In the rows, 128 means zero.
One turn moves each row of this set onto another row. After a few examples, where does it send each row asked below?
Pegap: [ 80 161  92 134  97 131 133 115 146 137 142  88 140 170]
giba: [ 93 161 152 129 136 149 144 152 164 138 136 108 122 148]
geg: [117 131 130 157 140 133 135 101 157 137 133 115 139 143]
Bim: [ 64 159 131 106 122 142 155 145 163 133 137  93 125 145]
zapid: [110 148  92 131 130 144 123 125 149 131 124  80 119 175]
gavas: [ 94 145 116 144 134 140 130 110 145 104 162  69 129 136]
fatel: [ 78 129 102 117 121 122 146  89 149 130 133  87 131 138]
ruk: [ 88 160 108 156 101 132 130 120 142 138 151 100 146 173]
babo: [ 78 137 127 119 109 131 133 119 156 163 136 117 152 132]
dak: [ 73 154  93 106 135 133 130 135 152 107 145 117 120 154]
rume: [ 95 111 135 135 141 141 128 138 153 146 134 116 144 142]
sekab: [ 87 121 120  99 133 135 126 124 147 153 125  93 122 135]
vemul: [105 164 109 126 144 142 121 137 163 119 139 137 124 154]
Rona: [ 78 139 118 135 110 116 144  86 143 139 145 101 140 136]
Viris: [117 146 108 153 133 145 120 130 145 131 133  92 125 178]
pes: [ 65 163 144 120 116 139 152 145 157 137 146 101 128 145]
zitup: [ 78 155 129 105 134 149 152 150 170 131 128  92 120 147]
fato: [ 92 142 108 149 135 146 137 115 160 100 157  76 146 139]
Voki: [ 79 164 154 130 123 142 147 148 158 140 146 109 126 146]
vono: [ 95 109 128 116 146 140 125 135 148 145 127 101 126 141]
nebu: [116 120 113 139 151 139 138 104 162 129 121 101 131 145]
vuki: [ 81 173 119 125 121 125 121 126 141 124 159 133 120 149]
Dugu: [100 173 121 131 131 134 118 131 152 126 150 141 123 151]
sabot: [ 91 156  83 122 111 137 129 117 149 133 129  78 127 171]
Pab: [ 79 135 119 100 114 130 130 116 151 161 129 101 135 130]
kerik: [103 160 120 138 128 138 125 101 145 117 158  70 122 130]
Puro: [ 91 154  95 113 146 142 126 139 163 109 136 125 123 156]
Kiso: [ 97 119  98 119 142 133 143  99 158 125 121  86 127 142]
rur: [ 98 140 133 155 119 122 139  92 147 143 145 115 144 138]
teba: [106 152 117 165 119 139 124 128 142 135 146 103 138 177]
gopep: [112 172 117 138 123 142 126  97 159 126 150  78 131 127]
garim: [101 154 104 148 130 150 138 111 174 109 149  85 155 135]
vop: [ 92 156 139 116 141 153 146 153 171 134 127 100 119 149]
vebe: [ 68 163 106 111 122 125 127 128 141 115 157 121 118 151]
porep: [111 169 108 143 124 148 132 102 174 122 146  86 148 130]
zize: [ 86 125 135 136 123 136 132 130 157 155 139 124 157 138]

vuki turns into Dugu
Pab turns into babo
garim turns into fato
Where do these go?
Voki turns into giba
rur turns into geg
Viris turns into zapid

